Each path below is one point turned by a fixed rotation once a step. After each direction that follows a path, write how fast that rotation turns it, in degrees per step (0 if it stays still).
Each turn is a multiple of 5 degrees from 10 to 175, or 0.
Each row of a path follows its step; steps can be skipped.

step 0: [2 -6 7 6 0 -7 14 -2 6 3 10 4 4 0 1 -7 -2 8 3 11 -5 7 -6 -15 -3 4 -5 -10 17 4 -6 3 2 -14 11 -11 -2 4 1 10 13]
step 1: [-4 -5 5 -7 11 -5 6 6 -6 -3 13 -4 -1 -2 0 -14 -6 -1 2 0 1 -2 7 -8 -14 5 4 -1 17 5 0 17 -1 6 1 9 5 -2 -2 20 -5]
step 9: [0 -6 -4 -2 1 -8 3 6 6 -3 14 4 -6 -9 1 -5 -9 4 -9 -6 -4 4 5 -5 -1 14 -13 -4 13 3 -9 14 -2 -1 -6 -2 14 10 1 7 -15]
step 11: [-18 5 11 10 0 4 -1 -1 9 2 0 1 0 -7 -2 1 -5 1 5 -2 -10 17 -2 -13 -13 4 2 -8 9 1 0 2 1 -10 6 -7 -4 4 -6 18 -6]
step 17: [-8 1 1 2 6 -5 -3 4 7 0 0 3 -5 -6 0 -5 -9 -9 2 -5 -15 10 -1 -9 -1 11 -15 -8 12 -7 -12 4 1 -19 6 -10 -8 9 1 3 -6]
step 18: [0 -6 0 -1 11 -4 18 5 5 5 2 3 -4 -12 5 -13 8 5 10 3 5 4 -1 -2 -9 -1 -2 -4 14 6 -10 12 14 -8 8 -2 3 2 3 9 11]
step 21: [-4 8 -5 7 -11 -4 10 3 7 -3 10 10 0 3 10 1 7 3 -9 -6 -6 4 4 0 -17 -1 -17 -5 8 15 -5 12 3 2 6 -3 6 8 -8 2 -2]
Speeds:
[3 0 -5 -3 2 0 7 1 1 0 0 3 3 -1 0 -2 -5 -1 -2 0 2 3 0 -1 -3 -3 -4 1 -2 -1 0 -2 0 2 -3 1 2 -2 -3 1 1]
125
[-5 -1 2 1 4 -2 -2 -2 -1 -1 -1 3 0 -3 1 -4 1 -4 -2 0 2 -1 1 3 -1 -2 -2 0 -3 -4 -2 -1 -1 -1 -2 2 -3 0 4 -5 3]
35
[-1 -1 1 -3 1 -1 2 -2 0 3 -1 -1 -1 3 2 2 -4 -3 0 3 -1 5 -2 7 2 -1 3 -2 3 3 -2 1 -1 -3 -1 4 -1 -1 0 2 3]
60
[-1 -1 1 4 3 -2 -2 2 2 1 -2 -2 0 -3 -4 -2 -2 -3 3 0 5 1 -4 0 1 -2 2 2 1 3 -5 1 3 1 1 -2 2 0 -1 1 -5]
45
[2 -1 1 -2 1 0 -3 -2 -5 -2 -3 -2 2 0 -3 -3 -3 3 1 -2 -1 4 6 2 0 2 -3 3 4 -1 -2 -2 -4 -1 -2 1 -1 0 -1 2 -3]
135

step 5: [10 -8 -5 2 -15 3 2 8 -10 -5 0 -2 -3 5 -5 11 3 2 6 -1 9 11 -11 -13 0 -10 -5 9 5 -4 -8 7 14 4 2 2 -1 7 14 -1 -2]
step 6: [8 6 4 -1 8 8 2 4 -6 4 1 0 0 -2 -8 -6 -4 -6 4 -3 0 -2 1 -25 9 -3 4 10 -5 -1 -11 -5 10 6 -16 11 3 4 7 -8 -1]
step 10: [-6 -14 -1 10 3 11 6 3 9 0 0 -5 6 11 9 -8 -8 9 0 3 0 -6 -7 -9 -1 16 -4 -8 0 -13 1 12 9 4 2 4 1 -1 6 -11 2]
step 13: [1 -11 -15 11 3 16 8 5 -8 0 0 -3 1 6 2 0 -2 1 -6 -5 8 0 -8 -12 4 4 4 -3 5 -15 -4 9 13 1 -7 0 -1 13 5 -7 2]
step 16: [0 -7 2 14 4 -5 3 3 -10 -4 -4 5 -8 2 -3 -8 -7 2 3 -12 14 2 -11 -14 4 0 -7 1 4 -14 4 4 9 9 -6 4 2 9 4 -12 7]
step 20: [5 -1 1 -2 5 18 -1 10 10 4 6 -7 1 8 -10 5 2 3 6 15 -2 1 -3 -22 -1 -3 -1 -1 0 -6 1 4 8 2 3 1 -10 1 17 2 3]
step 22: [2 -2 2 -3 -6 10 14 8 -12 4 6 -1 -3 10 8 -5 -5 -3 -3 -5 13 12 -5 0 -2 -3 -10 4 10 0 -12 0 17 2 -1 9 -2 1 11 -7 4]
Speeds:
[3 1 -3 -1 0 -2 0 -1 1 5 0 2 -2 7 -1 3 1 -1 0 -1 -3 4 1 1 -3 -3 -1 1 -3 -1 6 -2 1 2 -1 1 1 -1 6 1 0]
125
[1 -1 5 -4 -4 0 -4 1 1 0 0 -3 3 2 1 0 1 -2 2 2 1 -3 -2 -1 -1 -3 -4 -3 0 0 -4 -4 -2 -1 -3 0 3 0 3 -4 1]
25
[5 -1 2 0 -7 1 -2 0 1 -2 2 0 -5 -3 1 0 1 1 -2 -1 -5 2 1 -1 3 -2 0 2 -4 1 0 3 1 0 0 -3 0 -4 -3 -1 0]
115
[1 -2 -2 -1 -1 -6 0 1 0 -1 -4 3 0 1 3 0 3 2 0 4 -1 1 -1 -2 -1 0 0 1 3 5 -5 -1 -2 -1 4 -3 1 -1 2 2 -5]
110
[1 -4 6 -3 2 2 4 -2 0 -1 2 0 0 -3 2 -1 -2 2 1 -3 -1 1 -5 1 -5 -1 -1 3 2 1 2 -3 -2 0 -1 1 1 -2 1 6 1]
145

step 3: [-4 -1 9 13 -7 -9 -7 4 -9 10 -2 -6 2 -1 8 7 -1 -1 -7 11 -10 -1 8 -2 -11 3 -1 12 -2 -1 -3 -23 -1 -6 3 -2 -7 -4 -7 -3 7]
step 5: [9 -6 -4 10 14 -5 0 -6 6 -3 2 2 -6 3 4 11 -11 -8 11 -4 14 -11 1 6 11 -9 11 1 3 2 -2 1 3 -9 -3 -8 -4 11 -3 1 12]
step 6: [3 -2 -8 11 4 7 15 -4 -10 -10 -5 -3 5 3 13 3 -10 3 3 -18 -2 12 1 4 1 -2 1 -6 6 -4 -8 -10 1 0 0 -12 3 -6 9 -7 4]
step 12: [5 7 -6 -3 -3 6 -19 5 12 -1 -4 8 -3 -5 -8 16 -2 -5 12 -4 -3 7 2 6 7 -3 12 1 -12 2 5 0 -16 5 -2 -4 1 7 5 -3 6]
step 17: [2 4 19 -6 2 -13 8 1 -5 -7 4 -9 3 7 2 -1 2 -13 12 1 -5 -4 -5 8 1 6 -5 -5 1 0 13 -2 -11 -10 -3 -6 -12 0 -1 -13 4]
step 21: [-7 -14 2 7 -3 3 -2 4 9 -5 -5 2 17 7 4 -3 -7 2 -3 0 -2 -15 -8 9 5 -5 8 -1 6 6 -7 3 7 -12 -9 0 0 3 5 -13 -14]
step 22: [-11 2 2 9 6 -2 7 -2 -5 -8 -5 -15 12 -2 -1 -2 4 4 -18 7 -12 4 -1 9 -1 -5 -3 2 5 -6 -6 1 -6 -7 -3 1 5 -14 8 13 -9]
Speeds:
[0 0 -4 -5 0 -5 -2 2 1 0 0 1 1 -2 -1 -2 -1 -1 3 1 -4 -3 3 2 5 -3 3 -2 -6 1 3 1 3 0 2 -1 0 -1 -3 -2 0]
90
[-2 1 0 1 -4 -1 -3 2 3 3 -4 0 1 4 -2 3 0 -6 2 -1 2 -5 -1 -2 -1 -2 0 1 3 3 1 0 4 1 -2 -1 0 5 3 2 -2]
155
[0 1 0 0 2 3 0 2 0 1 -1 -4 5 -5 1 -1 1 2 -1 4 -1 -2 -2 -3 -4 0 0 0 -2 0 0 1 3 -5 1 1 -6 2 1 1 -5]
55

step 1: [-4 -1 7 4 0 13 2 -9 -14 -2 0 6 -4 8 -4 -2 12 -6 -6 5 -10 -10 4 0 -6 4 0 0 -4 -7 -5 -2 -1 22 -4 -12 -12 5 -12 -15 4]
step 3: [1 -7 7 -2 3 1 2 3 -18 -16 10 7 5 1 1 9 5 -1 0 -3 6 -15 0 13 5 2 -14 -9 4 -6 -9 3 -16 7 15 2 9 4 -2 -2 5]
step 4: [-15 -15 9 6 -10 -2 0 -4 -19 9 7 7 -1 -3 -3 -7 -1 -8 6 6 3 -14 -8 -4 1 -2 0 -4 9 -1 6 1 4 10 1 -14 -8 -4 -15 -5 2]
step 8: [-12 -6 11 -4 2 12 7 -1 -12 -7 10 -4 -10 -3 -5 9 0 12 -14 2 4 1 6 8 -2 -9 -3 -8 -2 -2 1 14 -11 7 7 6 -3 13 4 13 6]
step 12: [8 2 9 0 -2 8 -2 7 -9 12 14 10 -7 -3 6 -4 15 -8 -3 13 -14 -11 -6 8 3 1 -3 2 3 -9 1 -2 -6 7 13 -8 -1 -9 3 -3 -14]
step 14: [-4 -10 3 5 -5 2 11 -2 -1 -5 1 0 2 -9 -11 0 11 -7 -4 4 -11 -9 15 3 3 -15 -6 -8 2 -9 -9 17 -4 9 7 -10 -2 8 11 -12 3]
step 17: [-2 -16 5 1 -3 11 12 1 2 2 15 1 9 -9 4 8 3 -5 -4 6 -3 -17 -10 13 -7 -4 -5 2 0 -12 -10 11 -6 2 9 -7 -8 1 -8 -9 -3]
Speeds:
[2 1 4 -2 3 2 -2 -4 0 7 -1 -1 -2 2 -1 0 4 5 1 3 4 0 0 3 -1 -1 3 1 1 1 1 -2 1 4 0 -1 0 1 1 1 -2]
100
[-4 -1 -2 -2 0 -2 1 1 -4 2 0 1 2 1 -1 3 -2 -2 -1 2 1 3 3 -1 -1 1 2 -2 -1 1 3 -4 -1 2 -6 0 0 -2 -4 -6 -1]
120
[-3 0 1 -2 -2 -2 2 -2 3 0 4 -1 3 1 5 2 1 -1 8 1 3 -1 -2 3 1 -1 -2 0 4 1 2 -2 -1 -1 1 2 0 -2 -4 1 1]
55
[1 -2 2 -1 -4 -2 0 -3 -3 -3 0 1 0 -1 -2 -1 -5 2 -2 3 7 -2 -3 1 -5 2 2 1 -2 0 1 2 1 -2 -2 1 1 -2 0 4 3]
25
[0 3 6 0 2 -4 0 1 1 2 1 0 1 0 -1 -1 -3 -2 0 3 0 5 6 3 -2 3 -2 3 1 -1 1 4 2 -3 2 -1 -3 2 0 -2 3]
45
[0 -1 -1 -1 -2 -4 0 -4 2 -6 -4 -3 2 -1 -1 -3 3 -1 1 2 -3 2 1 3 3 -3 4 1 -2 0 0 -1 2 4 -2 -2 -4 -1 0 0 4]
80
[-1 1 0 3 -1 -2 -2 -2 -1 2 1 2 -2 5 1 -5 3 -2 -1 0 -2 3 -2 -2 -1 3 -1 2 2 1 -5 2 -2 0 -1 -4 0 -4 -6 3 -2]
130
